Each named move below is a turn or a mirror, shown by a few rows before and after it. Which moves, in which order, take the first row of each later pair to the second? The first pair is answered.
K_919 (before -> after):
[  8   4   4  21  -3 -10 -11  13 -17  12 -11  -3  -4  -6  -8   4  35   2
  -5  -5  -2 -28 -14   7  -5] -> [  5   3  10  10  -7 -15 -15  16 -15  17  -2   0   4  -3 -11   7  30  -9
 -17 -11 -10 -23 -10   0  -1]
[  4  -6   1  12  -6   4  -3  -7   0  -3  -7  -6  -2   1   2  -8 -10  10
   3  -6  18  -1 -13  -9  -6] -> [ -1 -14   8   8  -7   0  -5  -4  -1   1   1   2   4   4  -3  -4 -14   6
  -4 -17   8   4 -15 -15  -2]
[  2   1   4   7  -1   7   8   8 -20  -4  17  14  16 -27  -6   7   1  -3
  -4   0 -17  -1   5   1  22] -> [  6   2  -4  13   3  13  11   6 -18 -11   7   9   8 -25  -2   5   5   8
  11   6  -3  -5   5  10  16]
K_337 (before -> after):
[ 12  15 -10   3 -13  -2  -1 -10   1 -12 -11  -3  -6   7  -8   0   5  15
  -2   9  14 -14   6   4 -13] -> [ 11  15  -7   4 -15  -2   0  -8   2 -12 -10  -2  -6   7  -6   1   8  15
  -5  10  12 -13  11   4 -10]
[ 13  14 -14  15 -18  14  12 -10  -6  -4 -12   8  -3   3  15  16  23  -2
  12  -6  27 -24  -5  -1 -15] -> [ 14  18 -18  13 -17  12  16  -6  -6  -5 -12   9  -4  -2  16  15  29  -4
  11  -5  26 -26   0   5  -9]
[  5   4  -1  12   5  16   2   4  -5 -12   2  10   5  -6 -15  10  22   0
   3  -3   1  -7   1  15  -3] -> [  4   3   5  19   1  20  -1  -5  -6  -7   0   7   7  -1 -16  10  14   5
   4  -5   2  -5 -12   6 -11]
K_490 (before -> after):
[ -9   1  -2  -9  10   0  -7   0   7  -3   1 -15  -5   5   1 -14 -15  -1
   1   9  -9  10  -1  -9   0] -> [  1  -3   7  -3  -5  -9  -8  -8   2   2   4  -3   5  10   3  -3 -18  -1
  -1  -2   0   4  -9 -21  -9]
[  3   0   4  -8 -13  -8  12 -18  -6   1   7 -10 -18  13  21  -3   1  -3
 -12  10 -29   4  32  -8  12] -> [ -9  -1  13 -14  -5  -2   0 -16   0   2  14  -2  -5  12   6  -3  -6 -10
 -13  -1 -43  13  30 -15  11]
[  1  -7   8  20 -20  18   4 -14  16   0   7 -11   1  -2  23  15  -8   4
 -14 -10   5  -2 -25   4   1] -> [  1  -3  -4  10   0  19   6  -5  20  -6   2 -26  -8 -11  25   1  -6   0
  -9   7   2   4 -12  19  15]
Pairs:
Each pair is two moves apart.
[  3  -4   1  19   0  11 -11 -13   9  -6 -10  -2   3  -4  -3  -3  -4  15
   7  -4  15  -6 -16  -2 -11] -> [ -9   0   2  12   1  12 -14  -1   8  -1   6  15  19 -16 -20   4   9   0
  -2 -16  -1  -2  -1   5   2] -> K_337 then K_490
[-11   0   9 -23   0  -3  -7  -2   9   2  22   7   7 -19  -4   2  -6  -9
  -7 -14 -13   2  -5 -16  16] -> [-10   8   5  -5   4  15 -11 -10   5 -10  12  -2  13 -20 -17   2   0   6
  13 -17   2   0 -14  -2  -2] -> K_919 then K_490
[ -8 -20  18  -7   3  -4   5  -9  -7  13 -12   8  19   5  -5 -13 -21  -3
 -21  -8 -11  26  -1 -44 -30] -> [  9 -20   4 -16  -9 -16  25  -4 -16  15 -26  -1  -6  11  24 -14 -14  -1
 -21  12   0  16   5 -32 -15] -> K_490 then K_919
[ -4 -16  -9  12  12 -22  38  37  -6   1  -6 -22 -25  -2   9   1 -10 -21
   2  19  -2  20  19  18   9] -> [ -9  -4 -13  34  19   4  24  25  -4 -16 -15 -29 -14  -7  -9   4  -4   1
  26   7  18  16   3  27 -18] -> K_490 then K_919
[  1  13  -9  10  14  11  -1  -1   5  -7   2  -3  15   5 -20 -10  18  14
  22 -10  -4  -4   4  25  -1] -> [  7  15  -9  14  -2   2   3   2  -2  -6   6  13  14   7 -19   2  26   7
  20 -14  -1  -9   5  23   0] -> K_490 then K_337
[  8  -8   5  -8  -8  -8   4  -1  -2  11  -5 -12 -13  10  21  -9 -16  -2
  -1  21   2  -2   1   2  -4] -> [  2 -12  16  -1 -13 -10  -6  -3   0  17   1  -3   1  14  10   2 -20  -6
  -7   6  -3  -2  -6  -6 -15] -> K_490 then K_490
[ -4  16  -8 -25  28 -10   5  17  -5 -20   1   3 -21 -13   3 -12  13 -15
  -5  20 -10  11  36  30  40] -> [ 13  25  -7  22   6  11  -2  -8 -12 -33 -11   7 -10  -6  -9   5  18  21
  29   6  41 -11   2  30  -8] -> K_490 then K_919
[-18   7  15  12  15  18 -27  -5  13  -6   8   7  30  -8 -32   2  -6   6
  12 -28   4  10 -13  -6 -19] -> [ 10  11  -2  28  -9  12   3 -10  -3 -15 -15  -1  -2  -1  -1  10   9  24
  33  -2  36 -15 -18   4 -26] -> K_919 then K_490
[-19 -10   6  -4 -10  -7   3  -9 -12   4  -2  15  15  12   6 -11   0  -7
 -19 -10 -15  -9   3 -10   6] -> [-23   3  -3   4  16  13  -3  -8  -2  -9 -14  -4  17  -1  -8 -24   6   3
   4  -3 -15  -4   6  12  -2] -> K_919 then K_490
[  3  -5  -2   1 -10   5   1  -8  -3 -12   1  -5   1   9   6   3  -7  14
   6  -4  19  -1 -20 -10 -13] -> [-11   2  -2 -18   7   8  -8   8  -3 -13  13   6  16  -6 -20   2   6   1
  -4 -12  -6   7  -2   5   5] -> K_337 then K_490
[ -5   6   7  -6 -14   1 -15   3   4  11  20  32   2  -8 -24  18   2  -7
  -1  -9 -24   3  -8 -15  -6] -> [ -5  11  -7 -20  10   2  -6  13   7   0  10   9 -14 -23 -17   1  10  -8
   7  13 -28  13  12   6  13] -> K_490 then K_490
[ -5 -14  -7  -8  27  -8  -4  -8  -1   2  10  -8 -11  -1   8 -14  -1   1
  11  23 -17   8  10  25 -11] -> [  0 -20   3   7  10  -8  -7 -22  -1   4  11   1  -2  16  11  -3 -21   8
  10  11  -6   4  -7   5 -30] -> K_337 then K_490
[-16 -16  18 -13   7 -15  -5  -3  14  20   8  -6  11  19  11  -1 -23 -24
 -26   1 -25   5  -4 -26   9] -> [ -1 -14  13  -7 -14 -27   5  -2   2  24   5  12   3  27  19  12 -12 -22
 -28  -1 -14  -5  -2 -25  12] -> K_337 then K_490
[ -1  -3 -17 -11  35  13   4  10  15  -6   0 -15 -17  -3  -5 -34   7  -3
  11   9  -7  10   9  24  17] -> [ 28  -9  -9  10 -13  -2  22  -8  -3   1  -9   3 -28  19  24 -14  11  16
  15   4  28 -14  -9   7   3] -> K_490 then K_490
[-10  17  -5 -25  21 -10  -4  14 -10  -3   5   6  -3 -10  -8  -3   9 -10
   2   2 -23   9  17  22  31] -> [ 14  14  -9 -12 -16 -23  12   8 -21  -2  -5  17 -20   5  17  12  15   0
   5   8   5 -11  10  17  26] -> K_490 then K_490
[ 19   0  -3 -15 -23 -38  18  -1  -5   7   7  19  -9   0   8 -13  16  -8
  -9  -8 -11   1  -9   0   4] -> [ 13  12 -17 -18   4 -26  17   4   2  -7   1  -3 -16 -14   5 -26  24  -1
   5   4 -13   6  -1  21  10] -> K_490 then K_919
[  2 -13 -10  10   2   4   4 -17  10   3  -5   0 -12  17  15   6 -12  42
 -12   7   6   4  -8 -19   7] -> [-13 -11  -5  -6  23  10   0 -10  18   2   0  -6  -6   9   3  -4 -17  32
 -19   7 -13  12   1 -14  17] -> K_490 then K_919
[  6   3  -7  14  18  10  -1  -6  13 -20 -18 -32 -19   2  18  -9 -10  16
  26  18   3   1  -6  16 -12] -> [ 14 -16  12   3 -23 -20   6  -8   3   7  -2   1 -18  23  33  12 -20  -6
 -10   5  -6  -6  -7 -17  -8] -> K_919 then K_490
[ -1  -7   9   8 -26 -11  11 -12   3  21  -4  19  12  -6   8  20 -12   3
 -19 -25   1 -16  -8 -20  -9] -> [  2 -13  -2   8 -12  -7  15 -21  12  12 -16 -16  -4  -2  27  -2 -27  14
  -4  -2  12  -9 -16 -21 -17] -> K_490 then K_337
[  2   4 -13   3  11   3   6  -2   1  -3  -3 -19 -15   2   7  -6   1   9
  11  10  -3  -3   0  10  -2] -> [  8   0  -4  13  -6   0   3  -8  -7   4   0  -3  -7  10   7   6  -3   8
   6  -2  11 -14 -12  -8 -12] -> K_490 then K_490
[-20   3  15   4   1  15 -28   2   7   4  14  18  27  -3 -26   4  -7 -15
 -12 -31 -16   8 -15 -17  -5] -> [ 13   3   0   8 -39 -11   3   2 -17   8   5  41   0   5   5  24  17  -9
 -12 -18   9 -21  -4  -7   5] -> K_337 then K_490
[  0  -1  13   0 -16 -11   1  -4  12   8   1  26  11   9   0   6  -6   6
  -3 -20  16   0   3 -21 -15] -> [ -5  11 -11  -8  22   3   7   8  20  -9 -13  -4  -7 -10   1 -15   8  15
  15   3  14   4  22  12  -3] -> K_919 then K_490
[ -3  -8  15   7   3  -1  -3 -17   1   5  -5  -7   2  14   3  -8 -16   9
  -6   5   3   6 -19 -24 -19] -> [-11  -1  15  -9   5  -5 -10  -1  -1  12   6  19  19   1 -17   3   0 -12
 -16  -9 -20  12  -3  -5  -1] -> K_337 then K_490
[ 25  -3  17   1  -3  -5  14  -6  -1  -2  -2 -19 -10  10  25  -5 -11  27
  -1   0  21  -7 -28 -14  11] -> [ 10  -4  34   5   5   3  -6  -9   6   4  14 -10  18  10   3  -6 -22  19
  -8 -17   8   1 -31 -25   3] -> K_490 then K_490
[  5  16   7 -29  -4   8   6   2 -16  13   9  14  10   2  -4  25  15   0
   1   8   7   8  -5   9  -4] -> [ 11  16  -3 -28   1   5  15   2 -14   6   2  -2  -3   3   8  16  12   4
   8  24   9   7  -5  15  -2] -> K_337 then K_490
[  5  -1   0  -7  20 -11   0  -8  17  -1  -4 -29  -7   5  20 -10  -7   2
  12  11   1  15   8  15   5] -> [ -3   2   5 -18  21 -11  -6   4  12   4   7  -5   8  -7   1   3   8  -8
   4  -3 -15  14  19  23  19] -> K_490 then K_337
[  3  10  11 -12  15 -12   7  -1  13   6   8  -1  -4  -5  -8   4  -6 -13
 -12   4 -19   4   7  11  20] -> [ 15   1  11   2  -3 -17  17 -14   7   7  -3  -5 -15  12   9   6 -14   0
  -4  10   8  -7  -8  -2   5] -> K_337 then K_490
[-10  -7  10  -8  13   1  -8   4   1   2   7   9   7  -3 -16  -4  -5 -10
 -10  -2 -12   9  -3  -6  13] -> [  0  -2  -3 -13  14  -3  10   8  -5  -1  -1  -5 -15  -5   1 -12   2  -3
  -2  21  -5   6   3   7  24] -> K_490 then K_490
[  3   4  -5   8 -22  -3 -18   7  -6  18   2  12  -4  14  15   1   4   3
   3  -6  -1   2  -7  -5  -2] -> [  0   0  -9   8  -5   5 -23  -1   0  11   1  -5  -6  15  14  -9  -9   4
   8   0  -2   5 -11  -6  -8] -> K_490 then K_337
